In the rows, zero is written as 128.
Each run below is a few steps of one of 6 hidden systems, one row a step.
bufa, seq 1 (8 x 22):
[[161 127 180  64  79 135  90  98 149 153 125 125 147 142 119 134 169 153
  122 112  83 111]
 [139 164 190 187 155  89  91 160 116 150 127 121 161 115 155 167 106 129
  138  88 123 105]
 [113  78 128 159 115 161 113 123 115 154 213 132 130 120 134  99 129 119
   77 120  80  94]
 [180 131 183  72  81 133 105 103 131 141 125 156 133 130 112 165 147 158
  133  97  76 123]
 [130 169 190 169 150  83  90 149 122 171 159 120 176 134 163 148 106 110
  114 108 143 121]
 [104  85 137 164 106 171 100 115 127 147 181 119 136 118 116  86 146 136
  107 117  68  69]
 [186 122 175  85 111 117 106 128 116 137 130 153 106 110 133 193 134 164
  118  86  80 129]
 [120 164 175 161 126 100 101 144 127 171 170 141 191 153 151 142 105  78
  103 121 126 134]]
bufa, seq 2:
[[ 94 150 157 119 113  77 114 189 116 157  69 111 157 130 140 123 112  93
  149 116 145 179]
 [117 139  84 197 164 168 136  92 145 100 176 127 114 130 119 123 129 129
  130 159 132  70]
 [144  62 129  53 102 121 140 144 118 131  83 122 103 113 139 110 149 152
   98 101 109 169]
 [130 207 135 162 135 120 137 125 123 115 137 169 149 141 109 180  91  95
  177 149 150 139]
 [107  83 106 116 147 127 121 109 148 143 144  75 132 134 155  55 164 143
   78 141 160 106]
 [128 130 127 131  99 153 135 151 108 103  72 152  95  97  87 163 119 145
  194 109  73 129]
 [152 146 109 122 178  94 141 122 140 129 179 129 126 151 174 162 113 107
   68 150 177 158]
 [ 88 110 133 131  71 162 132 113 137 135  87 132 170 147  91  50 144 113
  162 132 113 117]]
rumif, seq 3:
[[151 153 144 156 166  92 101 175 129 130 126 120 105 119 161 215 119 117
  104 104  95 139]
 [143  97  82  65 104 145 183 115 135  95  96 164  99 148 115 132 129 118
  113 143 128 186]
 [141 113 169 154 124 136 134 115 101 118  90 131 138  90 110  99 119 193
  186  84 146  85]
 [ 95 190 102 136 155  89  98 178 140 135  98  86 111 127 131 158 131  97
  164 160 146 146]
 [153 104 107 163 122 163 156 122 148  85 105 174 122 154 121 174 116 100
   92 105  60 138]
 [157  80 139  66 133 104 134 130 110 127  89 103  92  94 145 115 148 200
  123  98 150 139]
 [102 177 126 139 109 127 145 151  93 125 122 157 132 107  88 133  90 117
  218 146 155 143]
 [145 160 113 173 172 132 117 105 186  91  70 102 130 164 135 163 155 121
  114 128 113  96]]
toz, seq 4:
[[170 186 119 150 178 112 128 111 147 106 160 143 111 144 147 212 116 120
  111 144 142 123]
 [140 110  99  90  96 153 149 127 154  90  49 143 107 150 101 148 148 116
  134 124  77 159]
 [123  97 132 154 134 116 185 142  79 119 125 170 146 109 137  98  70 129
  137 103 178 163]
 [135 184 145 109 151  78 105 133 158 150 123 114 162 174 161 164 133  88
   96 145 161 161]
 [154 167 134 154 115 155 133 114 141  90 101 173 117 133  91 196 117 124
  173 122  78 118]
 [129  85  75 106 153 127 187 134 126  84  70 123  94 126 137 105 123 142
  119 130 170 164]
 [119 120 157 153 114 107 138 157 116 153 147 163 181 158 152 133  90  70
   84 108 122 174]
 [179 200 157  92 138  94 117 110 136 118 113 143 124 133 126 198 126 148
  167 131 156 139]]
rumif, seq 5 (8 x 22):
[[171 163 125  90 146  94 163 132 118 101  96 160 109 126 135 186 101 138
  152 129 173 175]
 [112 112  98 153 121 160 163 113 145  81  39 127 126 136  97  94 134 133
  171 124 129 117]
 [126 132 141 163 162 103  97 185 114 127  89  93  95  87 142 174 125 151
  146  97  99 114]
 [146 151  87  82 123 127 159 145 135  93 100 160  85 140 115 194 114 104
  136 148 116 188]
 [164  94 145 136 121 148 162  98 130  83  47 149 137 126 114 117 127 176
  152  81 128 117]
 [ 98 148 117 137 156  92 111 191 105 131  75  83  94  85 130 131 123 141
  179 128 151 139]
 [140 163  96 158 137 151 145 135 145  83 103 165  99 140 105 205 112  96
  146 138  79 138]
 [168  88 138  89 129 122 140 123 146  99  39 114 112 131 138 138 155 170
  109  83 111 141]]
toz, seq 6, 8 rows:
[[ 95 116 151 213 129 151 121 125 106 147 181 135 169 118 125  81 102 119
  135 115 123  81]
 [155 138 130  86 161 100  80 124 150 146 140  68  92 117 155 155 174 168
   96 135 128 104]
 [ 90 109 116 133  70 182 116 134 112 140 152 143 115 115  75 100 134 115
  167 142  57 105]
 [143  91 136 114 153 116 140  89 114 134 152 107 130 110 155  72 139 189
  108 115 194 103]
 [ 81 145 150 154 111 117  64 171 139 177 139  84 150 134 134 116 149  88
  123 133  75 110]
 [163 133 122 114 138 155 125  85 116 115 197 140  83  93 110 150 134 187
  150 141 124  80]
 [ 86  80 110 104  99 144 118 132 149 141  84  82 134 138 121  51 171 124
  119 135 115 118]
 [126 113 169 181 141 126 113 138  86 158 206 140 142  90 145 121  94 151
  121 101 129  93]]
bipe, seq 7:
[[138 115 201 178 134 100 102 155 104 150 113 127 166 108 152 137 109 143
  123  61 104 109]
 [148 153  99  93 146 134 136  63 150 124 193 129 117 145 126 121 147 142
  113 177 181 108]
 [108 102 163 108  70 132  94 158 141 157  82 113 152 140 120 108 153 107
  120 101  57 136]
 [180 159 156 144 180  92 146  95 136 108 123 139 144 137 158 158 112 163
  120 110 199 123]
 [ 80 105 116 125 103 156  94 124 135 169 183  92 133 130 119  62 160 114
  109 152 101  94]
 [192 143 176  83 110 112 123 114 138 118  84 159 129 138 129 191 134 156
  132  93 104 144]
 [ 94 141 128 161 156 101 123 129 143 152 141  96 177 155 158  75 125  92
  101 148 191 127]
 [163  90 150 120 101 171 113  88 132 118 144 137 110 109 111 130 157 185
  126  97  69  76]]
Giz, seq 8:
[[115 165 126  92 123 123 108 107 118 146 150  99 116 104  99  91 148 165
  195 168 177  96]
 [137 145  95 143 142 139 134 131 180  85  46 118 115 164 123 177 147  96
  119 134  88 141]
 [132  86  90 135 180 121 151 130  99 122 189 119  86  96 161 115 115 157
   86 135 171 126]
 [ 81 105 124 113  69 147 135 164 103 137  77 136 128 117  89  86 124 109
  180 124  95 153]
 [168 180 133 148 166 126 137  91 132  92 121 141 113 115 114 171 117 173
  179 131 166  92]
 [ 78 130  69 131 148 126 112 146 169 131 111  71 114 154 140 103 162  83
   97 174 128 135]
 [159  64 113 123 126 152 163 135  98  95 127 162  74  88 125 151 115 167
  117  91  88 135]
 [ 88 158 129 112 125  98 138 150 100 147 112 116 144 112 120  83 107 126
  189 151 205 156]]
Pel, seq 9 (8 x 22):
[[102 175  94 146 176  88 147 154 121 124 127 114 127 130 146 132  99 100
  145 165 207 158]
 [138 117 183 151  98 133  80 131 145 161 131 123 167 148 137 133 147 114
   93  91  56  99]
 [139 104  81  81 142 140 152  94 125 101 126 106  76 102 120 100 154 190
  144 151 173 114]
 [124 166 118 144 117 126 140 156 132 121 131 174 134 158 119 191  96  60
  127 140  92 172]
 [134  92 168 163 156 108 131 107 129 140 110  97 171 128 162  69 135 160
   95  91 174  96]
 [127 164 115  54  98 126  85 137 141 145 131 105  84 122  99 159 167 130
  158 166  96 134]
 [143 106 104 192 150 167 182  90 132  78 145 178 138 146 123 136  97 119
  108 119 128 114]
 [101 122 136 101 137  70 108 188 124 160  76  79 136 129 161 110 133 109
  110 120 153 175]]
Pel, seq 10 (8 x 22):
[[140 136 133  83 126 114 118  96 182 123  57  90 157 176 139 103 174 122
  107 133 149 134]
 [171 180 110 128 165 130 114  91 179  94 111 120 103 153 129 199 157 138
  123 147 119 104]
 [138 107  85 137 171 125 140 121 166 110 138 110 121 166 169 141 141  97
   40 141 129 142]
 [177 128 153  61 119 103 131 102 167 125  77 127 149 171 150 144 153 135
   87 112 136 159]
 [154 192 113 122 160 121 122  75 182 107 130 116 140 173 131 155 148 125
  126 170 170 107]
 [123 116  91 153 152 140 118 125 188 107  92  93 124 171 146 144 161  92
   68 134  85 122]
 [190 112 127  77 156 103 144 104 154 102  94 125 107 143 161 168 148 162
   78 106 144 147]
 [147 182 114  98 139 113 126  88 170 129 159 136 151 184 138 154 139  90
   95 172 162 149]]
Giz, seq 11:
[[140 187 164  85  98 122  93 108 130 146 119 120 132 115  94 136 145 158
  202 141 139 104]
 [147 168 100 143 168 117 129 110 189  98  97 118 136 181 148 180 144  88
   85 146 129 140]
 [117  49 103 139 140 143 146 137 107 137 181 123 107 113 156  89 125 135
   59 115 118 125]
 [117 119 171  99  69 119 126 161  81 153  96 148 142  98 102 107 111 145
  188 100 116 151]
 [147 215 139 153 150 122 123  92 155 109 132 145 150 153 111 171 119 117
  170 156 162 106]
 [119  98  89 128 149 144 110 109 177 127 135  80 118 158 154 109 173 110
   56 148 105 106]
 [146  63 145 107 121 113 144 171  82 136 121 147 100  88 149 140 107 155
  104  78 102 164]
 [105 177 145 127 102 119 137 128  96 149 153 166 161 123 100 111  91 109
  196 152 177 144]]
bipe, seq 12:
[[115 128 154 122  61 147 126 154 118 143 117 181 155 141  98 140 106  82
  149 112  59 157]
 [143 136 100 153 178 116 176 102 146  76  64 125 133 143 138 122 116 142
  139 129 199 135]
 [ 85  95 114 152 129 140  92 168 104 156 168  82  89  76 124 100 139 147
  136 130  94  92]
 [171 173 129  85 113 122 138 122 123 115 149 184 106 137 117 214 110 118
  139 141 111 163]
 [ 78 108 103 171 126 134 158 141 139 121  89 127 171 163 133  70 113  71
  114 133 147 154]
 [156  90 126 136 144 146 138 118 103  99 113 122  81  77 118 130 130 210
  156  99 122  87]
 [ 99 186 109  90 125  98  95 167 117 164 173 110 105 121 129 152 128  88
  147 181 142 157]
 [139 117 135 187 112 165 154 115 143  96 109 182 158 160 115 155 102  91
  114 102  68 126]]

Which system made each run below?
seq 13, 2 rows:
[[112 151 146 193 166 121  86 129 133 135 128  76 133 102 132 118 140 163
  157 120 138  55]
 [113 103  75 121 139 151 105 139 140 127 176  93  63 109 130 143 162 131
   92 155  75 105]]
 => toz
seq 14:
[[112 132 149 163 134 105  89 200 126 143  86 104 118 116 143 172 126 107
  127  97  64 132]
 [168 121  93  89 147 118 174 124 125  93 127 166  87 134 141 185 110 127
  102 133 139 182]]
 => rumif
seq 15, 2 rows:
[[185 110 173 122 147 112 156  81 117 123 153 164 160 137 159 129 110 168
   88  88 175 125]
 [ 78 138 163 161 100 118  87 162 129 178 134 109 185 143 133  93 124  79
  125 123 106 125]]
 => Giz
seq 16:
[[137 181 169  84 103  89 104 163  97 160 139 144 124 105 120 175 106 128
  177 126 136 162]
 [119 169  84 140 137 157 153  73 164  89 116 135 136 163  98 115 136 111
  158 179 164 111]]
 => toz
seq 17 (2 x 22):
[[131  90  83 115 140 142 122 154 125 122 171 120  62 113 141 171 137 121
   76 138  69 138]
 [139  94 157  55  63 142 143 105 102 151 144 165 146 123 104  85 128 145
  138 116 123 153]]
 => toz
seq 18 (2 x 22):
[[136  83 129 121 150 112 162 115  89 137 176 139 132 107 155  81 102 161
  103 119 200 139]
 [ 98 167 154  86  62 126 102 146 131 163 111 140 161 145  95 120 131  83
  171 146 101 154]]
 => Pel
seq 19 (2 x 22):
[[120  82 178 138 100 110 133 156 118 160 109 144 183 146 155  98 108  99
   83  81 111 158]
 [148 204 158 112 145  85 108 139 106 147 156 135 122 107 127 183 108 142
  177 142 170 134]]
 => toz
seq 20, 2 rows:
[[146 135 146  81 127 117 123 105 115 131  98 105 109  95 112 102 147 200
  183 124 178 105]
 [105 178  92 172 157 117 127 165 160 104  78 117 121 154 129 177 120  71
  139 148 115 149]]
 => Giz
seq 21, 2 rows:
[[ 78 132 118 158  91 153 132 157  86 154 195 164 131 110 100 111  91  89
  165 150 110 136]
 [164 141 125  66 131 131 100  76 173 128 137  97 105 143 131 144 187 162
  102 148 120 101]]
 => bufa
seq 22:
[[119 101  76 177 181 123 171 142 149  83  71 115 115 145 153 126 118 112
   96 123 153 144]
 [167 144 179  85 132  77  88 147 134 161 126 115 138 136 166 183 140 133
   88 104 116 154]]
 => Pel
seq 23:
[[123 187 148  99 138  83  92 157  99 159 148 107 109  89 126 154 121 146
  185 147 168 132]
 [123 162 104 159 121 153 153 103 172  94  99 162 162 188 108 150 124  67
  126 148 110 139]]
 => rumif
seq 24 (2 x 22):
[[175 141 131 147 196  96 122 123 139 119 162 123 111 130 175 192 121 143
   74 116 147 124]
 [ 85  92 144 136  66 151 134 139 118 154 125 154 179 145 110  67 117  84
  121 113  93 143]]
 => bufa
seq 25 (2 x 22):
[[146 104 122  86 154  80 143 177 108 132 107 121  96 114 172 165 115 128
   87 109 142 191]
 [ 96 123 118 162 100 158 167 129  89 129 176 183 151 124 102  92  77  99
  159 141 141 142]]
 => Giz
seq 26, 2 rows:
[[ 88 119 124 133  99 167  94  98 145 149 150  94 140 129  97  62 171 135
  145 155 102  72]
 [133 158 182 139 132  89  81 153 122 181 179 124 162 135 164 160 116 102
   93 113 115 131]]
 => rumif
seq 27:
[[164 148 155 137 142 115 161  72 153 100  85 151 184 172 136 120 120 136
  128 113 188 131]
 [ 81 108 121 138 130 116 132 161  76 153 140 104 120  79 127  61 107 152
  167 132 178 119]]
 => bufa
seq 28 (2 x 22):
[[114  63 114 129 139 123 135 134 137 146 147 107 144 146 171  80 139 110
   42 118 129 140]
 [125 111 126 113 108 149 126 119  82 154 233 151 104  88 113 108 115 155
  140 143 132 111]]
 => rumif
seq 29, 2 rows:
[[165 152 135  96 172  83 136 123 109 139 184 136 111 116 164 166 112 147
  105 138 196 151]
 [ 83 103 118 148  80 162 145 135 141 133 115 150 171 164 106  77 124  67
  116 134  91 144]]
 => Giz
seq 30 (2 x 22):
[[138 151 179  93 127  79  72 149 135 183 154 100 151 136 166 146 144 117
   89 123 126 137]
 [126 179 124 133 103 164 111 103 129 117 144 147 110 113  72 150 134 142
  205 154  98  88]]
 => toz
seq 31 (2 x 22):
[[114  82 124  77  59 170 123 117 121 148 139 137 119 123  93  85 154 132
  131 130  66 125]
 [162 167 194 133 148  82 112 118 108 153 157 140 167 120 153 144 104 155
  141 104 183 116]]
 => rumif
seq 32, 2 rows:
[[114 158  76 188 192 128 136 136 157  84  86  95 100 133 134 155 133 115
  140 149 146 108]
 [153  97 148 120 142 107 101 153 134 145 144 114 119 135 173 172 139 121
   47  96  77 141]]
 => Pel
seq 33 (2 x 22):
[[145 140 113  99 124 144 161  56 171 101  97 138 156 174 112  92 149 136
  130 150 176 125]
 [115 106 149 209 153 115 125 178 122 121  69 115 147 121 150 137 107 120
  121  77  98 122]]
 => toz
